One vector is turned by the same rotation once a step. Each row is the vector after some number of steps, and that number follows the row.
The counts run from 0 to 878.
[ -1 -24  21 -20  15  35   7   3  -9   7  10 -32  -5   4   1  11  10  -9
  -1  20   3  27   4 -10  20  -2 -15 -19   8 -11  -3   1  -7   4  32  12
  13  -3  16 -13  20   0  -2  10 -17   4  17   6  -1 -10 -19  -6 -23   2
  13  -1  -4  12  10   4  15 -22 -16 -16  22  26  -6  11   2  19  12   4
   1   7  -4   8  -9 -10 -23  36   0  22 -20 -13 -10   2] => 248
[  6 -17  23 -10   5  27   7  10  -7   5   4 -22 -11 -21  11  15  17  -4
   2  26  -4  29  14   6   5 -10 -24 -21  12  -7   8  -5  -9  13  45  18
  20  -8  22   5  14 -10  -8  16 -19  -6   3  -1  -3 -18 -21 -16 -10 -37
   1  12 -12  20  15  14  21 -24 -10 -22  17  19   6   4  16  14 -13  11
  -9   2  -8  22   3   7 -11   9   6   8 -14  -5  -6   3] => 284
[  0 -20  21 -19  -1  31   8   1  -9   1  -1 -21  -5 -10  -2  14  13  -5
  -8  17  -2  31  12 -12   7  -1 -17  -6  11  -6  -1  -6 -18  14  43   9
  19  -9  33   2   8  -6  -9  26 -25  -3   0   4   6  -7 -18 -11   0 -31
   5  -1   5  11  29  14  12 -25  -3 -23  15  15  -2  -4  20  10  -8  14
  -5   2  -9  23   0   8 -16  15  11   7 -18 -12  -9 -10] => 469
[  1 -18  11  -3  14  34  -5  16 -15  10  14 -20  -9  -2  -2   9  11   0
 -11  21   1  34  21   1   8   3 -10 -14  11  -2   4  -5 -10   6  48  14
  17  -3  28   7  15  -8  -4  21 -31   3   4   9   0  -6 -16  -6   9 -21
  12  -3   3   8  17   8  20 -15 -17 -19  24   4  -2   1  12  12  -7  11
  -8   4   7  20 -10   8 -19  18  24  13 -33  -8  -5  -9] => 291
[  3 -15  23 -26   7  27   1  -3  -5  -9  18 -24  -7  -5   5  -5   3  -4
 -20  13  12  14  -4  -5  14   8 -19 -27  11 -11   2 -14 -17  -1  36  17
  12   3  23  -6  28   8   8   3  -9  10  13   6  -9 -19 -20   0  -9  -6
  21  -5  -4  15   5   4  21 -13 -31 -18  24  33  -1   8 -14  16  -4   0
   6   5   0  -3  -3   0 -15  24  -6  20 -20 -28  -9  -4] => 845
[ -7 -14  14   1  13  23   8   8  -1   7   8 -24  -7 -16  -2  11  -1  -3
   5  13  11  21  21  -2  11  -5 -22 -18  23 -15  12  -8  -1  27  44   3
  25  -4  19  16  24   1   1  19 -31  10  -3  -3  -8 -14 -21  -9  -7 -27
   4   7  -6  14  19  15  28 -20 -25  -8  22  19   1  14   2  15  -5  11
  -3  -4   4  16  -2   7  -6  14  12  18  -7 -12 -13   2] => 191
[  2 -17  29 -27  -1  29  10   2  -1  -5   7 -28   0 -18  -1   3   5  -8
  -6  16  -2  22  13 -11  13   2 -21 -25   9 -13   7  -9 -20  24  38   9
   0  -1  32 -14  21   1  -8  10 -11  11   9   4  -3 -20 -15 -15 -13 -23
  20  19   5   7   2  10  16 -15 -23 -22  22  11   0   0   3  25 -15   1
   3   3  -9  12   0  12  -2  17  17   6  -2 -21 -13  -2] => 673
[  0 -23  18 -13  -2  18  -6   3  -5 -13  15 -20  -3 -24   7   6   1   4
 -14  25   1  16  -9  -4  15   5 -29 -16  -5  -5   2 -12 -26   9  43  20
  14   0  24  -2  20   8   0  10 -25   0  10  12   0 -12 -22 -13   6 -13
  10  -3  -3  18  15   3  17 -22 -28 -30  25  15  -2 -12   5   7 -16  11
  -9   1  -4  12   2  17  -3   7   6  18 -11 -23 -17 -15] => 565
[-11 -16  10 -10   1  27   4   6  -4  -5   7 -23   2 -15   7   4   5  -2
  -6  23   9   9   1   0   3  10 -25 -13  14  -4   7 -18 -13   2  45  15
  24  -2  18  11  11  -3  -3  17 -27   9   9  -5  -5  -3 -26  -4 -13 -21
   0  -2 -20  25  25   9  22 -21 -25 -10  20  32   6   5 -17   6   6  -8
   4  -5   1   4  -5  -5 -16  13 -16   6 -14 -17 -17  -4] => 541
[ -1 -20  14   6  12  28  -4  13  -8   0  14 -23  -3 -19  -2   2   0   0
  -9  23  -2  24   8   7  12  -1 -19 -18  15  -8   8  -9 -11  20  47  18
  18   3  26  13  21  -3 -12  19 -32   8  -4  -1  -6 -12 -23 -19   7 -30
  12  10   6  17  16  10  31  -9 -26 -15  27  -2   2   4   3   6  -9  14
  -5   7   7  14  -8  12 -13  11  18   9 -10 -17 -14  -5] => 808
[ -6 -12  11 -31  -2  29   1   4   4   4  15 -20   4  -8  29   4  -2  -8
 -13  26   8  15  14  -4  21   7 -22 -11  -2 -17  11 -20 -15  12  33  14
  20  -8   9   4   9  -8   2   9 -16  18  17   2  -5 -16 -23 -18 -12 -12
   5   4  -6  17  10  12   7 -13 -21 -12  18  38  -9  11  -4  25  -9   1
  20  -1   1  17   7   6 -18  12   1   7 -26 -14  -8   5] => 431
[ -7 -22  12 -36   4  41   0   5  -4  -2  22 -31   8   1  12   3   8 -14
 -17  29  -6  19  -2 -13  16  10 -21 -20   0  -7  -4 -11 -17  11  37  18
  10  -2  30 -10  10  -8 -10   8  -6   9  19   9   3 -13 -20 -21 -18  -4
   9   5  -1  14  11   6  12 -15 -17 -22  19  29  12  -2   1  14  -5  -1
   5   6  -1   7   2  -3 -13  20  -5  -1 -10 -16 -13  -4] => 762
[ -2 -23  17 -13   9  26   9   6  -9   1   4 -33 -11   2  -5   9   4 -11
  -1  15   9  25   8  -7  16 -10 -15 -24   7 -10   3   1 -10  24  43   2
   1  -4  29  -7  34   2   9  23 -15   1   3  16   4 -15 -20 -13  -8 -13
   4  13  13   7   1   8  20 -16 -20 -30  24  16  -6   6  17  11   1   4
 -10  16  -8   9   3   3  -8  34  17  14 -17 -19 -17   1] => 241
[ -2 -18  14  -9  -3  36  -6  11  -2   1  15 -20  -3 -25  13  12  14  -1
 -11  32   3  12   7   0   4   5 -20 -14  -2  -6  -5 -11 -12   0  48  24
  23  -5  17  12   9 -10  -1   9 -17  -4  12   5  -3 -10 -18  -7  -7 -21
  -5 -11 -23  24  26  10  20 -20 -18 -26  21  29  10  11   3  12 -11  -1
  -5   0   4  14   3   3 -19  11  -9  12 -15 -10  -2  -3] => 372
[ -4 -13  17 -19   5  19   6   5   3  -7   9 -19 -12  -4   5   1   5 -10
  -7  15  20  15  10  -6  20   2 -23 -20  -2 -31   3 -13  -7  16  48   2
  17  10  16   6  29   0  13  27 -10   3  -7  -5  -4 -24 -13  -8  -8 -17
   6  12   2  28   6  16  24 -17 -19 -26  14  29 -14  14   8  10  -5   8
  10  17 -13  12   2   4 -20  15  10  12  -5 -22 -13   4] => 150
[  4  -3  20 -25   1  33  -4   9  -7  -2  17 -23 -11 -15  22   1   5  -9
 -10  27   6  14  10   4  11  -1 -24 -28 -11 -20   4  -9  -8   7  37  17
  16  -2  17   1  17  -9   0   3   2   7  15   7  -6 -25 -17 -18  -4 -21
   6   6 -12  24   3  11  15 -12 -25 -30  14  27   6  12  -5  24 -16   1
   9  10  -1  10   5   2 -18  20   5   5 -17 -11  -4   1] => 684
[ -6 -21  19 -27  -2  31 -12   5   1   0  24 -16   5 -14  13   2   3  -1
 -22  26   2  15   7 -18  14  13 -15 -15  -5  -3  -5 -12 -19   7  48  14
  21  -8  26   0   9   6   3   9 -19   9  14   9   2  -8 -11   2  -3 -12
   5  -7   6  11  16   6  12 -21 -30 -29  24  23  -3  -5   6  16 -14  -1
   2  -4   4  11  -4  10  -6  20   0   8 -25 -18 -16 -10] => 829
[ -6 -11  11 -15   0  24 -12   5   0 -12  22 -10  -3 -11  22   3   4   3
 -20  27   4  18   8   0  11   2 -21  -2   0 -10   4 -24 -21   6  41  16
  26   0  14   6  11  -7  -4  14 -24  14  10  -6  -4 -15 -21 -10  -2 -18
  10  -2  -6  21  26  16  11 -15 -16 -23  21  28  -9  -2  -2  12 -15  11
   7  -6 -10  20   2   9 -15   7   3   1 -36 -12  -1   0] => 118
[-16 -32   9  -9  13  29 -11   9  -1   0  25 -13   6   4   1  -1   0  -5
 -19  22   4  18   8 -14  15   7 -11 -14   6  -4   0 -10 -19   9  49  14
  27  -1  18   5  12   3   1  21 -26  15   4  -3   0  -6 -17  -1   2  -8
   4  -2  14   4  18   7  20 -16 -29 -21  27  20  -8  -3  10  12   0   8
   2   0   2   9 -12   3 -16  23   8   9 -36 -17 -18  -6] => 475
[  4 -15  18 -29  -3  32  -8   1  -3 -15  11 -22   1  -2  10  -5  10  -9
 -25  24   9   9  -7  -2  16  12 -28 -21  -1 -12  -4 -14 -20  -4  42  19
  16  14  31  -7  11  -5  -1  10  -5   6   8   3  -2 -19 -21  -9  -6  -9
   8  -3  -5  21  14  10  18 -11 -15 -26  16  30   1  -4   0   8  -3   3
  10  20 -16   7  -3  -4 -29  12  -2   3 -15 -24 -10   7] => 490
[-13 -33   3  -8  18  29  -1   3  -3  -1  15 -25   2   6   0   4  11 -10
 -17  25   0  19   2 -13  20   4 -17  -1  15  -1   1  -6 -18  11  44  16
  27   1  15   2  18  -8  -1  24 -29  10   2  -1   6  -6 -23 -13 -21  -6
   5  -1   6  10  24  15  17 -23 -14  -7  13  30  -2   3   9  -1   9  11
  -5   3 -12  14  -4   0 -22  15   1   6 -27 -20 -15  -7] => 121
[  3 -12  18 -19  -5  28  -3   1  -7 -14  14 -15  -8 -13   0  -3   4  -3
 -18  28   6  18  -8   2  12   0 -24 -18  -2 -12   1 -19 -17  10  42  12
  10  16  29  -2  15 -11  -7  17 -14   5   2   7  -8 -20 -20 -16   6 -23
  18   7  -3  22  14  14  24 -10 -17 -29  17  13   5 -14   0   3 -17  12
   4  19 -21  13   0  10 -20  10  11  -5 -14 -17  -9  -5] => 49
[  1  -9  16 -20   1  24   1   4   0  -5  17 -29  -5 -14  15  -2  -7  -5
 -11  20  10  18   7  -9  23   0 -26 -18  11 -20   8 -13 -17  17  36   0
   9   4  17  -5  29  14  10   5 -20  13  18  11  -8 -25 -23  -7  -5 -15
  19   9   0  14   4   6  13 -14 -31 -19  28  27  -8   8  -3  25  -9   2
   9  -3   5   6  -2   9   1  20   5  16 -18 -24 -15  -4] => 75
[ -2 -22  21 -18   1  24   8   2  -4  -6  10 -26   2  -8  -7   8   5 -12
  -7  18   3  19   3 -17  14  -3 -21 -22   3 -16  -5  -5 -20  27  42   5
   4   4  37  -1  16   5  -1  24 -14   3   0  10   4 -17 -18 -15  -3 -21
   8  19  13   8  12  10  18 -14 -18 -24  19   8  -2  -7  18   3 -12  -1
  -5  14 -10  11   2  12  -7  24  18  -2  -3 -21 -18  -9] => 233
[ -7 -17  18 -22  -3  42   8   4  -3   1  16 -27   7  -6  20  10   3 -18
  -9  35  -1  14   6  -2  14   6 -17  -9   1  -6   1 -13 -20  10  39  10
  13  -8  23  -6   3  -7  -4   6 -21   8  25  11  -3  -2 -30 -20 -11 -12
   2  -1 -16  15  24  12   2 -12 -14 -20  22  33   5  -1  -8  19   2  -9
   7   5   2  14   0  -1 -22  26  -1  12 -17  -9  -5   0] => 694
[ -1 -19  11 -12  12  29   7   3  -8  -3   7 -23  -2  -6   2   2   5 -11
  -6  24   5  24   9   6  12   2 -27  -7  24 -10  11 -14 -10  20  37  15
  22   7  21  10  13 -14 -15  21 -25   7  -2  -8 -12 -16 -24 -20 -10 -30
  13  17  -8  20  20  14  22  -9 -10 -12  13  18  -6   2   5   2  -6  22
   7   6 -13  18   2   3 -28   7  14   0 -17 -12 -12   5] => 715
[  1 -19  15 -19  -5  20   2  -4  -1 -15  11 -17  -3 -15   7  -1   5  -2
 -11  18  17   8  -7  -4  22  10 -17 -12  -2  -9  -1 -17 -23   6  48  15
  12  12  18   2  22   8  19  12 -19   2   6  -3   0 -18 -18 -11 -10  -7
   2   0  -3  31  16  16  25 -27 -15 -19  19  27 -11  -1   5   1  -1   3
   0  12 -12   7  -1   1 -25  14  -6  16  -5 -32 -13   0] => 658
[ -9 -19   9 -21   6  31 -10   1  -9  -8  24 -12   4  -3  19  -1   8  -4
 -29  28   5  15   2  -9  19  17 -13 -16 -12  -7  -5 -14 -21   6  44  26
  18   4  20   6  10  -9  -4  15 -14   9   9   5   3  -8 -17 -11   2  -6
  -1  -7  -1  21   8  11  14 -13 -19 -26  17  24  -6  -7  10   9  -9   8
   3   9  -5  19  -2   6 -23  10   2   7 -26 -16 -11  -5] => 567
[ -4 -18  12 -22  13  42   6   4  -5   9   9 -28  -1  -2  10  -2  10 -11
 -12  19   5  19  10   2  14   6 -16 -21  21  -7   8 -14  -2  -1  42  23
  15  -5  20   6  14 -11  -7   6 -10  11  15   0 -13  -8 -23  -9 -19 -13
   3   0 -19  18  13  11  16 -13 -22  -8  21  28   1  24 -10  20   5 -10
  12   5  11   5  -8 -15 -25  24  -2  12 -23 -15  -3   2] => 179
[  4 -11  24 -25   9  36   4   6  -2  14   8 -26  -7  -7   6  10  10 -10
  -3  17  -2  31  23  -8  12  -6 -16 -22   3 -20   3  -2  -5  22  36  11
  10 -11  29  -4  18  -5  -5  16  -5   6   5   5  -1 -23 -15 -11 -14 -24
  10   8   3  18   0  10  12 -15 -11 -26  18  17  -6  14  12  28 -17   8
   7  13  -1  18   4   6  -8  21  17   9 -12 -11 -12   7] => 596
[  7 -12  24 -32   3  28  10  -1  -6   2   3 -27 -13 -13   7   8  15 -13
   6  24   7  24   9  -2   8  -7 -21 -21   3 -18  10  -6  -9  17  34   6
   8  -1  29 -10  23  -4  -1  17  -7  -3  13   5  -7 -19 -18 -16 -16 -25
  12  11  -9  21   2  14  19 -23  -5 -25  17  29  -1   9   8  26 -10   7
   0   8 -12  16   4   4 -14  26   8  15  -3 -14  -3   1] => 597
[  3 -21  16 -14   8  32  -4   4  -8  -1   8 -18   0 -10   6   7  13  -6
 -14  18   5  30  21  -4  18   7 -16  -3  23 -12  14 -16 -13  16  43  15
  16  -4  24   9   6  -4  -7  24 -27  10  -2  -1  -5 -14 -12 -14  -2 -35
  12   6  -2  16  22  20  13 -20 -12 -19  19  11 -11  -5  13  16 -10  17
   8   2  -8  28  -5  12 -20   9  19   2 -19  -6  -3   2] => 30
[  5 -21  19 -11   6  27  -4   4  -5   2   9 -23  -7 -20   1   8  17   1
 -15  16  -3  24  10  -5  12   5 -20 -17  15  -3   8  -9 -13  13  46  23
  17   5  27   6  13 -10  -9  14 -17   0  -5   1  -2 -19 -14  -6  -7 -29
   6   3   3  18  11  13  21 -27 -18 -23  19   9  -2  -1  21  10 -21  13
 -11  -2  -8  17   6  15  -7   0   9   9 -17 -20  -7  -3] => 39
[ -4 -22  10 -13   1  35 -11   7 -13   3  20 -17  -3   6   5   6  13 -13
 -18  30  -6  28   4  -3  13   4 -16  -6   5   1  -3  -9 -19   9  45  10
  23  -6  26   3   8 -12  -8  18 -26   4  13  12   1  -3 -26 -12   0 -20
  -4  -6  -2  11  27  11  15 -20  -8 -22  20  18   8  -8  14   9  -2   9
  -9   6  -7  21  -4   6 -22  22   4   0 -33 -13  -9  -6] => 205
[ -6 -22  15 -25  -2  32  -1   0  -6  -8  18 -24   9  -5  10   0  14  -3
 -18  16  13   6  -6 -12  13  18 -20 -10   2   1   2 -16 -21   5  45  21
  21  13  25   6   5  -7   0  18 -10   6   7   0  -1  -5 -20  -8 -11  -9
 -11  -4  -7  27  25  13  16 -24 -13 -20  15  30  -1  -1  14   2  -5   2
  -3   6 -12  11   0  -2 -25  14 -17   9 -20 -23 -12  -1] => 305
